[ 77 147 120 109 164 119  72 150 138 137 158 142 130 117 102 106 133 118
 162 154 120 107 184 143 141 129  98 136 105 130 115 171 118  97 141 135
 127 118 170 154 116 133 116 141  73 138 132 146]
[101 145  96  92 104 113 141 142 150 123 154 116 132  73  94 112 140 115
 114 136 159 110 105 134 121 123 155 142 164 114 136 101 148 124 114 140
 127 149 131  93 128 113 123 146 136 104 140  98]
[ 69 191 111 157 117 118 123 139 124 177 123 153 146  84  98 113 121 129
 151 150 151 135 143  95 158 129  90 125 153 117 129 145 123 125 135 168
 148  89 126 117 122 159 136 136 122 127 127 119]
[119 125 120 173 146 102 136 160 169 155 140 125 114 150  82 152 122 137
 116 132 116 122 119 106 158 125 116 121 108 149 173 154 136 138 143 161
 133 110 126 110 142 122 192 149 107 164 164 151]
[163 113 130 148 102 140 165  81 108 117 106  89  97 164 130 166 159 140
 118 113 115 158 101  95 137  98 126 143 108 118 137  96 174 116 106 121
 133 121  72 109 125 123 179 161 152 153 103 105]
[169 103 149 116 126 139 132  99 104  67 129 140 117 171 161 125 165 103
 122 102 145 114 130 163 136 132 153 133 121 119  99 101 137 146 130 116
 160 146 125 151 113 105 106 122 131 152 136 166]
[130 129 126 112 124 102 126 126 166 130 124 131  90 122 121 123 139 128
 113 133 139 138 134 135 132 156 143  70 171 137 116 131 114 142 118 163
 155 154 147 129 151  84 138 118 182 133 150 127]
[122 145 130 180  55 143 101 100 117 127 137 132 116 161 168 126 112 165
 166 117 123 107 139 106 123 158 157  98 144 102  94 139  80 135 158 113
 113  96 123 181 107 154 135  94 134  92 130 150]
[168 113 164 165 129 146 121 103 113 118  92 134 115 210 150 156 115 117
 158 111 110 163 159 140 129 128  85 100  90 146 122 151 123 120 138 120
 124 119 105 158 125 134 131  94 137 138 121 152]
[145  92 115 160  70 135 133 107  97 141 140 107  90 196 157 157 111 155
 157 177  93 165 125 111 146 136 133 120 117 102 101 124 121 138 143 115
 122  85 129 151 123 150 115  91 157 121 126 182]
[150 118 132 150 118 130  98  88 104 116 115 171 122 172 163 148 154 119
 119 111 133 141 131 139 171 145 138 118 133 143  99 101 116 133 150 168
 184 107 121 121 150  99 120 140  82 170 129 161]
[ 90 178 113 157 133 111 148 151 154 162 134 120 133 127 110 129 113 149
 155 133 113 137 140  99 137 128  95  97 124 141 154 184  97 114 133 134
 107  94 118 147 124 165 173 137 122 113 134 128]
[164 103 113 130 171 152 121 186 123 108 116  98 147 128 123 132 124 115
 133 101 163 140  89 142 104 121 125 105  87 137 161 105 120 155 148 131
 104 152 126 152 156  85 125  86 155 153 176 154]
[ 74 130 146 126 164 113 138 118 145 165 122 159 111 133 107 112 150 123
 133 149 116 134 173 130 127 136  72 109  93 149 124 150 102 136 138 162
 135 149 157 162 117 163 114 143  93 131 124 151]
[ 89 148 108 126 107 115 126 131 132 154 148 161 140  84 117 106 138 118
 118 148 165 113 132 116 161 126 140 149 186 116 116  99 137 132 116 169
 180 131 163 100 147 109 118 155 102 154 158 113]
[160 107 137  80 118 139 131 105 121  95 133 146 142 119 164 112 166  96
 103 120 154 116 130 146 124 137 168 137 156 104  89  80 138 129 127  99
 155 150 136 122 125 101  64 109 147 135 120 131]
[141 126 153 130 122 128  86 131 122 139 123 141  86 151 173 118 132 169
 148 112 118 140 136 119 134 145 163  87 100  65  98 140 112 137 154 131
 131 125 155 155 136 127 100 114 115  83 168 157]
[124 165 148 101 138  98  84 118 139  97 165 128 123 104 144 118 149 113
 126 110 173 108 172 134 132 138 101 108 162  80 150 141 117 121 173 106
 106 112 158 145  94  97 118 100  89  97 148 118]
[142  94 104 122 122 158 152 128  78 125 135  90 133 135 152 133 124 101
 136 134 125 125 119 117 132  96  97 173 105 106 123 103 155 108 140  93
 103 124 102 129  97 150 112 123 133 126  72 126]
[159 126 160 164  93 156 116  87 118 129 112 127  84 186 151 122 151 181
 132 106 103 139  94  98 153 133 168  86 112  99 101 112 151 162 116 148
 124 110 120 139 132 159 123 121 146 115 151 146]
[ 85 134 103  84 107 110 153 155 157 121 144  83 130  82 115 124 121 138
 131 116 127 112 102 126 110 104 152 130 143 115 158 139 127 136 126 111
 101 150 142 108 135 138 133 119 163  84 107  90]
[152 114 153 104  98 139 140 136 110 109 103  82 129 114 153 131 121 108
 129 116 114 130 129 129  88 111 134 130 132 112 120 142 142 112 113 107
  85 162 106 134 100 149 105  89 190  74  98 127]
[140 134 123 155  61 126  88  77 153 129 135 140 107 173 163 131 115 176
 172 120 113 109 130  88 126 160 154  87 136 103 104 148  79 140 150 122
 109 100 140 153 110 160 133  69 136  86 129 151]
[127 107 117 100 111 121  81  90 120 140 149 148 102 182  92 132 135 147
 124 125  76 106 169 100  87 102 122 124 110 140 107 121 128 127 102 100
 105 103  93 145 166 107 156  83 120 137 160 134]
[159 116 114 167  82 143 149  74  98 123 122 114 100 189 142 154 124 162
 125 122  99 149 100  92 142 122 140 127 109 122  96 103 156 128 102 121
 143 108  76 128 121 137 159 132 159 134 104 131]
[146 101 124 134 150 116 134 142 161  81 104 100  94 174 108 155 124 124
 123 137 115 129  96 136 109 132 149 127  94 158 154 133 124 141 136 138
 131 128 125 151 148  85 169 129 101 154 171 168]
[119  66 118 127 107 114 163 132 111 126 116  40  73 107 112 124 124 138
 141 157  72 126  90 129 124 136 145 121 118 124 112 128 148 174 102 178
 152 121 138 137 111 155 121 173 128  96 153 159]
[121 114 139  92 169 112 101 139 139 123 143 130 120 103 127 129 151 105
 119 115 185 119 140 149 133 112 125 124 129  82 163 143 145 127 160 107
 129 132 173 150 108  97 113 116 110 103 160 130]
[117 126  92 171 117 134 109 101 143 150 125 116 114 147 146 132 117 109
 148 132 112 152 140  96 140 163  76  67 150 102 115 100 111 120 128 129
 147 130 132 143 127  99 175  88 154 157 122 117]
[111 143 109 124 146 137 108 179 124 144 128 129 165 104 113 127 101  95
 169 134  97 105 179 146 115 106  82 105 138 159 130 169  97 115 101 132
 113 132 163 135 125 143 129 130 110 158 139 164]
[167  64 131 101 133 110 134 146 155  64 111  93  99 192 131 140 143 110
 109 114 126 136 104 154 103 128 145 129 101 151 128 118 121 137 123 120
 130 169 126 149 153 106 143 125 143 144 142 132]
[145  96  97 137 120 125 179 102 103  95 127  77 117 159 125 145 123 110
 137 171 126 122 127 103 143 101  90 171 141 133 145 122 165 103 123  78
 144  91  99 119 127 140 141 123 165 159  97 130]
[138 154 169 165 111 132 128 123 110 124 107  98 125 150 145 151 103 127
 152 103  99 147 163 125 116 120 106  94  96 133 135 167 115 126 123 125
  98 133 108 139  88 169 119  98 186  95 109 159]
[123 119 110 106 142 103 120 141 122 108 145 101 139  97 114 146 154  91
 130 135 177 138 161 159 150 122  83 153 147  99 179 148 152  75 154  94
 135 128 139 143  80  92 164 120 104 104 109 120]
[107  93 129  71 147 130  89 144 108  97 164  60  86 135 117 127 179 125
 141 127 119 117 151 132 110 108 116 128 121 115  91 126 145 126 152 103
 115 142 144 148 110 127 116 125  99 119 135 158]
[145  89  92 130 109 113 182  99 108 100 126  75 117 150 107 156 149 114
 119 163 132 167 125  89 148 111  97 159 122 118 160  99 165 106 121 100
 135 105  89 118 116 109 168 140 154 181  87 112]
[109 164 128 185 124 142 112 103 115 170 121 162 135 126 123 140 124 134
 143 140 124 141 160  99 145 127 101 123 137 141 134 121 108 126 133 181
 177  90 123 127 141 143 134 154  94 142 119 146]
[134 144 134 159 130 158 117 175 118 139 114 121 168 107 120 151 106 137
 142  94 116  90 118 130 138  94 154 157  84 139 136 147 118 134 142 144
 104 124 144  96 122 174 108 155  92 131 149 146]
[148  74 137  86 121 105 118 112 121  94 103  81  88 134  87 117 124 126
 129 136  75 116 151 151 122 121 125 146  88  95  91 141 142 113 109 120
 102  90 125 148 103 185  86 158 101 108 116 137]
[141 123 123 169 156 113 131 139 125 119 122 143 103 182 114 134 140 134
 134 131 109 141 135 132 132 149 123 104  89 142 146 138 114 138 134 166
 158  89 129 128 162 101 184 142  83 167 157 146]
[133 127 113 100 140 109 142 127 126 108 148  96 129 115 114 142 157 106
 147 136 174 117 156 122 150 121  90 157 150 107 188 141 125  84 145  83
 124 118 137 125  88  88 173 109  95 121  96 113]
[142 117 113 108  95 131  87  89 129 109 124 146 132 160 102 126 119 137
 112 144  75 124 181 130 127 106 127 119 124 111 104 135 152  95 113 129
 105  96  82 156 147 138 126 105 115 132 127 120]
[158  67 134 118 136 152 143 120  91 114 131  99  80 168 137 121 149 150
 130 131 127 154 116 145 147 128 148 112  60  74  98 109 141 156 141 124
 152 111 115 114 158 149 112 123 124 130 151 178]
[138 139 139 181 145 131 113 124 135 158 117 150 119 188 121 167 120 138
 138 121 127 136 157 116 169 146 104 116  91 156 120 151 109 124 145 152
 138  94 110 154 148 139 172 138  89 171 138 161]
[125 144 139 176 134 160 152 148 121 140 124 139 139 125 138 150 122 170
 129  95 110 122  80 104 129 120 142 136  97 161 131 124 134 157 114 172
 150 155 120 117 123 194 129 169 114 111 118 118]
[ 88 143 107 116 125 101 136 157 154 136 154 137 129  67  96 104 138 126
 100 125 137 125 112 121 134 119 125 141 174 109 145 105 139 135 134 155
 145 130 143 106 136 110 143 147 117 145 159 106]
[128  92 103  92 141 108 146 143 105 123 143  92 123 106 125 115 157  94
 140 160 178 120 149 130 154 121  79 158 131  93 179 139 137 118 155  90
 121 112 155 126  90 114 125 102 115 118 105 129]
[ 95  85 116  99 122 136 134 148 128 125 172  65  87 184 133 141 183 116
 125 144  88 116  90  98 116 111 135 130 118 131 100 137 124 147 145 119
 151 160 133 101 134  92 158  92 120 123 174 152]
[ 82 109 128  86 127 137  77 101 101 125 177  93  92 160 120 138 172 120
 122 129  98 106 162 132 116 105 121 165 113  99 102 128 152  97 142 101
 126 113 101 119  86 119 105 128  97 100 109 135]
[157 115 104 137 142 165 125 162 119 124 134 118 151 135 124 142 131 119
 121 112 154 154  99 114 114 132 130  80 106 127 153 121 126 165 142 114
 145 149 132 147 173  68 153  78 153 162 173 156]
[114 149 131 185 119 132 115 125 124 170 112 136 121 151 130 144 106 136
 164 145 116 158 157  99 144 136  94 104 114 150 146 160 112 115 116 132
 130 107 121 150 120 174 164 117 139 135  97 136]
[ 87 160 116  99 147 147  87 154 128 177 157 101 129  76 130 143 125 121
 129 136 151 142 131 156 152 158 151 125 156  89 118 125 158  79 149 110
 137 145 123 135 128  98 106 107 139  94 124 114]
[131 174 136 155 139 122 112 190 134 134 115 138 183 110 119 143 101 146
 174 102 121  79 112 118 115  90 155 139 117 156 136 146 110 136  95 151
 129 119 138 109 143 145 128 143  83 106 148 142]
[149 141 159 128  95 147 132  80  81 141 107 116 139 112 181 132 126 122
 154 112 129 152 162 138 134 121 116 120 135 110 100 131 133 122 124 114
 118 136 119 147  86 175  81  96 165  90  87 120]
[104 143  97  85  95 125 124 122 131 131 151 115 146  51 140 109 128 125
 113 110 178 102 103 133 122 124 156 138 181  73 129 106 155 137 119 121
 154 148 153  94 132 114 106 131 141 112 137  93]
[ 96 112 118 101 149 116 162 155 105 152 113 119 111 122 135 101 143  83
 144 171 106 152 171 109 121 122  65  93 132 164 103 143  87 139 100 146
 131 158 142 142 114 141 130 108 149 144 121 158]
[131 146 145 144 122 123  95 119 157 150 131 162 136 128 133 145 156 184
 119  92 140 117  74 157 139 140 200 147 121 113 133 117 149 129 149 124
 144 128 129  96 154 104 140 158  88 116 147 134]
[124 108  99 142 147 102 123 151 164 104 138 141 105 164  93 135 138 136
 110 142 126 125 104 127 119 141 129 124 111 151 137 151 123 143 136 157
 142 125 129 129 167  95 187 135  84 183 174 134]
[141 164 130 168  64 132 106  70 131 135 133 136 116 166 146 153 112 169
 152 123 108 113 132  88 103 142 146 106 170 139 116 137  99 116 145 114
 118  99 129 163 110 155 164  99 137 102 121 121]
[108 111 116 149  95 129 142 102 131 136 135 105 109 143 118 137 130 130
 135 151  52 102  88  81  97 158 145 102 140 125 117 129 116 159 102 117
 140 134 122 138 176 123 172 119 150 126 159 155]
[128  97 121  92 142  96 148 168 155  88 138  98 108 144  96 127 122 113
  90 131 117 127  77 140  91 113 133 114 118 137 152 122 141 126 111 108
 101 145 131 134 155  97 149 115 144 104 154 110]
[128 100 120 144 146 100 153 148 169 115 112 103 101 165 100 146 102 123
 115 140  94 128 121 128 107 117 107 118  83 157 161 171 102 147 123 124
  96 114 122 152 130 112 185 107 127 125 160 150]
[131 140 139 117 107 131  87 104 130 116 167 133 118 142 149 128 129 125
 180 136 148 104 162 129 127 160 146  95 147  83 117 164  84 144 167 106
 103  95 161 145 101 151 126  85 105  82 141 157]
[137 119  97 124 116 139  68 126 121 120 143 101 153 131 131 124 122 137
 138 138 150  88 121 134 162 127 124 167 129  86 138 123 164  74 160  77
  97  86  92 132  98 116 131 142 100 140 112 123]
[ 58 188 104 133 130 108 138 131 131 173 146 137 126  71  95 125 112 152
 132 150 155 107 121 102 153 114 130 141 180 134 146 138 157 128 128 161
 148 120 156 101 151 106 138 148  91 137 142 124]
[124 161 147 213 115 148 120 148 125 169 122 141 152 138 141 148 110 160
 161  88  85 132 101  96 134 108 128 133 106 147 116 129 108 131 120 153
 127 118 137 131 101 157 144 151 104 112 125 140]
[135 132 124 108 104 129 112 103  94 119 139 156 148 106 166 113 170 125
 107 125 175 117 144 138 155 135 153 152 186 105 104  82 151 117 132 144
 172 129 154  89 119 108  77 164 115 131 118 121]
[113 152 136 150 143 133 146 168 113 172 119 141 159 130 136 129 100 126
 133 124  78 127 122 111 125 111 101 110 123 189  98 130  92 189 105 171
 128 154 150 120 131 167 118 154 128 118 138 142]
[ 58 118 109  98 143 135  91 146 120 139 156  74 100  95 137 109 160 117
 152 149 115 109 126 154 133 120 125 136 151  74 101 135 163 114 138  91
 120 142 153 127  69 125 114 131 126  59 112 129]
[159  95 127 160  77 125 145 106  98 121 131  84 106 187 144 148 135 159
 144 153 103 171 123  70 140 122 123 141 122 107 112 111 138 123 103 102
 136  89  91 115 121 165 157 101 165 144  83 147]
[112 120 145 116 105 106  97 129 123 130 159 128 109 131 153 124 134 127
 170 135 152 120 172 140 131 138 134 103 133  90 130 148 108 152 172 108
 114 100 158 155  97 125 111  91 117 102 137 143]
[125 173 143 130 103 150 119 112  82 143 131 133 166  91 175 104 123 129
 149 121 164 127 149 121 135 122 139 142 152  88 101 115 128 109 133 138
 145 134 132 104  91 163  76 119 149 123  98 108]
[102 156 108 161 139 126 114 113 124 162 121 165 140 115 118 129 136 123
 132 127 155 143 148 126 171 139 125 119 160 145 129 124 118 129 139 170
 176  94 136 121 149 110 171 158  71 154 145 131]
[108 151 127 106 136  93  53 109 170 130 137 171 119 126 114 115 131 130
 127 122 145 119 161 155 147 156 152  93 142  86 129 136 131 103 147 143
 150 112 152 134 126  70 152 127  95 131 155 132]
[102 137 104 117 107 106  73 114 153 150 136 147 119 152 108 137 131 134
 110 155 156 139 135 141 162 177 129  68 173  97 132 121 128  90 133 117
 146 117 126 158 134  63 174  99 140 148 138 126]
[130  98 132 106 101 111 139  93 112 128 126  72  91 130  93  97 118 154
 113 138  78 159 153 138 151 124 138 149 116  94 102 145 159 104 119 175
 135  89  89 151 117 191  98 157 112 101 136 124]
[173 115 127 114 123 133 174 132 116 131 121  80  97 148  88 121 111 147
 110 133 131 167 122 128 154 131 161 126 104 122 125 137 143 144 109 197
 152 104 100 147 178 137 122 115 156 145 165 154]
[ 97 174 142 119  94 137 115 109 109 174 121 107 144  82 138 111 101 146
 164 151 165 141 152 121 144 116 108 115 153 108 135 132 131 106 129 139
 132 123 125 121  91 171 100 109 156  85  93 107]
[157  87 109 124 111 128 181 111 102  96 107  82 108 146 104 143 145 110
 104 152 138 134 126  94 153  95  93 180 127 113 149 109 192  93 118  92
 137 108  85 107 115 111 164 155 138 172 115 125]
[122  83 122 116 159 137 124 171 136  97 155 101 117 149 108 140 164  90
 127 126 110 114  98 120 104 111 102 104  92 131 146 120 118 148 171  92
 121 169 171 145 132 111 151  97 118 110 166 166]
[122 160 110 111  96 112  77 165 176 136 116 133 152 109 116 134 107 150
 129 108 137 107 139 134 140 127 179  96 154 122 118 146 133  99 100 127
 138 112 161 110 159  97 141 115 121 117 180 130]
[122 148 111 136 116 108 142  90 150  98 110 103 127 132 124 149 139 106
  96  84 146 137 121 102 132 116  84 145 142 145 161 126 144  82 122  93
 131 137  88 114  92 102 192 144 131 144 111  80]
[115 109  98 118 127 138 159 137 115 128 162  88 108 180 114 141 147 123
 119 147 100 152 100 113 126 127 149 128 116 143 116 129 118 170 118 135
 167 142 100 128 190  95 179  85 162 139 193 156]
[ 84 107 111 113 148 112 124 162 161  96 147 110 119 108  77 119 130 145
 103 133 147 112  95 105 101 122 126 137 135 129 146 131 132 138 133 132
 113 129 153 103 155  77 169 155  96 132 161 114]
[143 129 144 152 140 160 129 127 118 127 113 101 123 164 138 157 110 129
 136 105 114 139 137 127 102 115 108 103  88 138 135 165 117 122 121 114
  95 147  99 153 116 152 144 105 159 102 103 149]
[119  85 119  93 147 135 119 183 118 115 138  51  96 113 145 119 160 109
 143 120 117  97  99 157 113 106 112 141 110  94 124 132 129 135 142 118
 113 166 163 134 102 130 102 130 101  98 146 148]

[153 123 137  88 125 140 117  83  95  94 137 142 161 119 177 113 167  99
 124 103 173 118 129 160 127 136 139 132 156  99  87 102 138 118 123 130
 158 167 142 113 100 110  50 124 146 119 112 127] JC
[118 104 116 126 132 121 107  86 141 136 146 122  84 144 139 109 160 118
 127 182 135 148 153 136 127 168 112  94 147  92 131 116 119 107 139 104
 135 122 114 166 113  80 152 112 131 143 134 129] LQ
[113 136 107  95 146 148 111 159 114 145 152  75 130 110 141 142 153  99
 125 125 179 156 116 150 167 101 129 116 129 117 133 134 135 134 161 135
 161 152 140 137 129  85 111  97 145 110 160 137] ZM
[105 123 110 118 118 124 148 138 146 128 109  62  83  84 119 115 101 137
 144 166 105 122  88 132 149 145 164 128 152  78 126 113 159 135 108 137
 148 116 166 114 100 167  93 145 144  79 135 143] ZM
[143 105 121  95 120 107  99 110 118  79 145 115 118  89 139 114 138 142
 117 127 155 106 138 155 138 126 151 170 136  74 128 111 179  87 157  86
 116  99  91 123 117  81 113 140 109 119 128 116] LQ
[ 90 103 121  89 104 112  85 102 132 127 159 106 103 160 122 123 147 127
 123 143  71  91 167 125  86 102 105 147 109 116  84 128 118  88 121  73
 111 116 114 104 101 143 139 125  85 119 117 122] ZM
[159  63 128 102 164 131 109 163 111  90 115 110 117 139 127 123 128  99
 132 102 105 119 125 147 112 104  96 113  65 109 130 142 125 139 136 120
  75 116 131 173 145 142  96 123 101 131 144 148] ZM
[170  74 134  94 141 104 124 141 141  71 126 122 105 172 137 152 156 120
 107 116 133 123  87 126 110 126 152 120 107 137 122 116 134 139 123 101
 129 158 122 144 147  84 139 127 128 157 157 153] JC
[170  74 117 130 121 142 155 115  98 120 133  74  89 171 122 134 170 140
  97 130 113 154 105 110 148 118 119 149  86 101 119  97 167 117 107 126
 156 114  97 126 150 133 126 141 145 162 115 135] DQ
[172  90 110 142 124 130 105 104 127 115  81 131 133 146  96 108  93 128
 129 149  72 111 131 118  85 146 116  84 111 123 146 116 137 142  98 113
  81 114 113 163 171 143 144 106 150 147 141 127] ZM
[147 154 143 158 131 152 124  77  87 144  91 164 129 122 164 130 145 126
 151 121 145 142 165 114 176 140 113 117 118 129 103 128 129 118 137 138
 151 107 116 135  98 150 101 126 111 138 104 147] JC
[133 109 118 154 148 118 135 127 167 122 124 126  91 187 115 146 116 142
 117 130 107 132 124 119 142 150 119 116 106 163 137 156 121 139 132 144
 120 116 112 143 155  94 186 129  99 152 167 158] JC
[190  92 121 147 121 120 155 113 127  94  95 121 125 147  82 122  89 130
 122 133  90 112 115 105 103 128 124  82  81 131 144 116 140 145 101 135
 102 114 111 170 176 140 127  97 147 146 150 148] ZM
[186  65 124 118 129 135 161 134 108  84  96 100  95 158  79 127  96 126
 109 116  87 135 127 125 113 104 128 103  80 154 128 125 138 164 116 159
  97 117 101 146 168 133 141  99 124 156 162 165] ZM
[143 123 108 182  63 102 159  80 124 105 128  98 118 147 152 149 118 124
 150 165 122 126 146  78 136 127 100 140 178 141 145 156  96 110 137  91
 124  98 101 137  78 126 176  87 144 127  90 110] DQ
[170  81 123 163 124 130 134 132 126 105  91 121 131 130  98 105  85 105
 141 155  66  88 103  99  68 154 117  86 119 120 141 109 126 159 101 125
  84 112 147 152 149 170 141 134 124 126 135 141] ZM
[166 111 142 128 111 132 128  83 102  89 103 139 119 172 181 146 145 108
 110 121 119 141 157 149 133 131 146 111  80 130 106 114 126 122 137 124
 126 138 115 156 106 129 100 111 132 154 111 168] JC
[175 106 142 112 143 163 105 117 124 109 101 108  95 165 126 140 169 163
  97  80 139 145  96 126 137 110 153 112  85 104 123  79 176 125 117 147
 157 136 100 133 152 132 129 141 134 123 149 131] DQ
[152 121 153 149 108 136  65  96 129 143 128 144  83 162 164 123 120 157
 146 111 139 111 117 115 137 161 161  97 134  84 102 129 105 167 137 137
 119 120 149 149 117 154 112 120 131  85 151 148] DQ
[130 119 105 126 101 100 155 119 131 111 152 101 142 141 127 128 114 106
 169 153 152 121 174 114 145 125  73 162 163 120 151 159 110  98 147  84
  92  90 127 140  89 123 163  81 126 145  89 134] DQ
[142 101 152 134 113 146 154 118 117 123 128 108 123 119 154 126 154 150
 112 128 150 126  97 116 118 132 157 177  86 106 140  99 175 125 166 108
 110 117  92 119 112 150  95 177 121 131 111 104] LQ
[154 135 111 170 124 151 146 132 143 151 116 152 127 107 106 111  75 134
 132 159 101 120  88 113 106 162 143  73 121 133 135 119 142 156  97 119
 141 109 109 135 174 114 149  92 172 128 151 123] ZM
[112 137 130 135 128 133 112  83 156 142 130 155  56 147 140 131 147 157
 126 135 149 150  99 157 142 194 167  93 139 107 135 113 131 144 152 151
 155 140 130 131 153 118 141 146 126 115 135 107] LQ
[161  97 116 154  83 138 175  85 101 134 111  70 100 175 141 158 139 132
 122 155  93 163 101  91 150  96 109 145 119 127 127 116 163 103 110  88
 139 108  70 125 121 135 167 109 155 147  87 135] DQ
[117 125 108 146 137 114 126 134 160 123 128 135 113 134 100 132 135 120
  98 138 134 130 112 120 147 144 132 142 127 144 143 114 131 137 144 150
 155 127 138 133 155  96 154 141  70 169 166 141] JC
[170 127 107 105 110 140 163 160  94  87 126  93 171  90 135 145 119 115
 118 124 134 118 107 140 113  82 166 153 145 134 129  99 153 121 102 100
 131 144 119 113 136 125 112 126 169 127 128 122] LQ
[150 103 120 107 120 135 148 154  78  97 145  89 176 113 126 123 121  96
 127 141 115  96 137 140 122  93  91 165 120 119 130 142 143 106 133  98
  95 130 127 120 110 138  76 124 129 123 115 138] LQ
[182  99 150 143 162 107 118 113 124  84 116 155 116 190 147 135 160 122
 111 128 124 139 125 145 157 144 153 128 122 168 108 112 111 156 132 122
 156 136 118 137 154  95 139 134  92 183 161 159] JC
[158  94 148  80 106 133 140 137 131  92 117  71 115 121 127 131 141 119
 116 127 132 121 104 155  69 113 143 121 126 110 137 137 135 134 110  96
  88 159 110 140 120 121 115 118 189  79 112 110] JC
[112 132 112  97  97 115 156  98 112 165 121  65  73 106 104 110 114 157
 129 142  83 154 119 125 164 159 153 134 139  94  90 124 176 120  84 149
 156  92  93 119 129 153 109 143 138  90 128 128] ZM
[138  97 125 101 155 113 126 116 144  92 145 146 113 144 139 128 174 120
  94 133 140 116 104 136 142 136 152 123 131 138 125 102 151 129 147 144
 169 143 139 102 163  73 126 158  90 173 178 144] JC
[125 120 103 110 126 113 119 109 129  91 154 158 130 122 140 119 169 118
 113 129 153 131 117 147 146 142 161 142 164 116 129  87 149 140 137 147
 167 121 149 105 158  85 121 162 104 155 149 120] JC
[106 137 120 112 123 143 130 116 128 151 111  90 104  71  91  95  89 155
 149 157  99 156 134 133 155 167 176 135 145  82 110 118 154 106  83 139
 140  86 123 133 118 161  88 137 142  89 134 129] ZM
[186 112 161 140 137 145 121 101 105 105 105 156 122 199 188 148 145 117
 129 115 126 146 155 122 127 135 127 102  85 145  90 125 105 113 126 114
 131 121 106 173 114 126 122 102 128 131 126 159] JC
[122 156 134 168 140 140 128 119 143 182 113 129 109 142 111 147  95 155
 149 128  90 151 153 100 142 120  94  98 109 149 156 166 112 133 143 159
 117  95 115 146 128 157 166 131 120 129 126 141] JC
[119 147 130 184 115 135 124 136 156 175 111 142 108 128 152 124 103 149
 138 119 123 153 105 111 142 169 144  95 174 159 116 120  99 170  92 162
 175 149 151 125 128 140 180 121 142 133 145 119] LQ
[111 111 109 116 142 102 126 127 163 116 158 126 122 130 101 107 153 119
 103 144 146 121  96 136 135 133 139 139 130 133 143 114 145 139 129 153
 164 134 137 101 168  80 170 160  81 140 184 119] JC
[ 67 129  86 122 141  87 135 141 177 139 148 129 127  94  94 109 121 135
 118 141 145 128 109 109 123 121 142 136 148 133 153 128 122 138 144 152
 151 129 142 103 137  94 161 152  99 134 163 111] JC
[121 108 122 120 146 115 155 162 150 121 130  66 109 139 101 138 112 126
 109 131 105 123 101 118  92 120 135 134 105 127 163 158 137 132 129 116
 107 147 131 141 131  99 175 133 138 118 149 125] JC
[143 124 155 138 104 121  83  98 123 130 127 128  89 153 161 128 128 145
 142 101 120 110 127 129 130 154 167  59 114  83 111 124 101 149 147 142
 124 103 131 142 137 158  91 109 127  80 143 165] DQ
[157 112 154  97 109 136 140 135 115 104 113  84 127 126 152 134 127 127
 135 123 129 117 126 142  98 130 124 125 114 109 130 150 129 113 120  89
  97 158 106 157 103 122 119  93 183  73  92 139] JC
[143 120 111 126 151 147 172 170 138 136 118  74 120 113 122 127 116 117
 133 119 165 175  66 137 154 123 141 117 123 129 142 119 149 155 134 161
 164 133 125 141 157 106 125  97 160 141 185 162] ZM
[136 153 137  82 102 126 126 122  95 129 156 101 153  86 162 111 154 109
 130 114 167 126 152 150 126 122 134 132 156  88 119 125 136 128 135 111
 122 138 116 109  97 155  78 115 173 106  85  99] JC
[183 116 157 123 120 167 101 100  76 110 123 144 128 154 196 137 136 107
 115 118 136 158 144 145 137 147 143 129 131 134  80 108 120 127 120 117
 135 127 123 131 106 130  76 120 155 125 103 133] JC
[150 144 161 166 113 152 120 102 107 131 124 140 124 176 178 140 118 132
 151 116 116 147 164 129 142 128 113 102  95 116 114 156 124 119 120 124
 125 129 102 160  92 181 100 100 147 106  93 133] JC
[161  79 118  87 140 122 138 132 149  64 136 117 118 155 131 140 140 104
 102 126 121 110  86 153 114 119 148 132 122 123 118 120 144 145 132  88
 107 173 113 134 136  83 116 119 157 121 132 138] JC
[157  91 158 112 128  92 158 119 150  89 109  85 107 175 123 148 124 126
 112 118 113 132 110 150  85 108 146 114 100 139 149 151 118 143 137  96
  82 149 113 159 134 141 156  98 163 110 137 149] JC
[171  70 129 146 116 153 152  92  96 129 116  89  94 182 140 138 157 165
 108 125  93 172 103 103 162 118 156 140  80  94 125 110 161 133 118 126
 174 110  98 140 146 152 119 141 153 161 118 138] DQ
[138 150 111 122 152 158 146 172 123 152 105  89 142  95 138 125 115 126
 134 134 172 148  98 147 151 169 138  93 151 103 147 121 142 133 135 146
 146 149 145 135 134 124 114 102 160 118 151 146] ZM
[167  87 137 105 142 137 133 143  93 113 109  82  78 147 122 136 166 128
 107 131 146 167 114 123 147 118 139 136  86  89 125  98 183 120 104 133
 151 135 104 123 158 118 112 153 132 154 150 124] DQ
[125 106 130  91 158 107 131 139 131  98 126  98 128  98 117 148 152 115
 132 136 167 129 161 126 131 110 100 177 137  95 168 153 151  92 138  83
 130 127 121 107  89  81 160 127 112 124 128 112] DQ
[120 134 135 132  93 109  83 115 137 113 169 129 125 121 157 127 143 123
 181 111 155  99 167 136 129 155 105 102 178  95 142 176  95 126 167  90
  98 113 156 160  90 118 158  76 111  85 120 127] DQ
[146  91 127 148 101 125 144 120  87 129 146  86  96 142 147 127 126 132
 177 179 120 133 139  93 150 110 122 140 138  97 126 147 104 137 153  89
 119  68 152 146 107 170 112  74 150 109 109 186] DQ
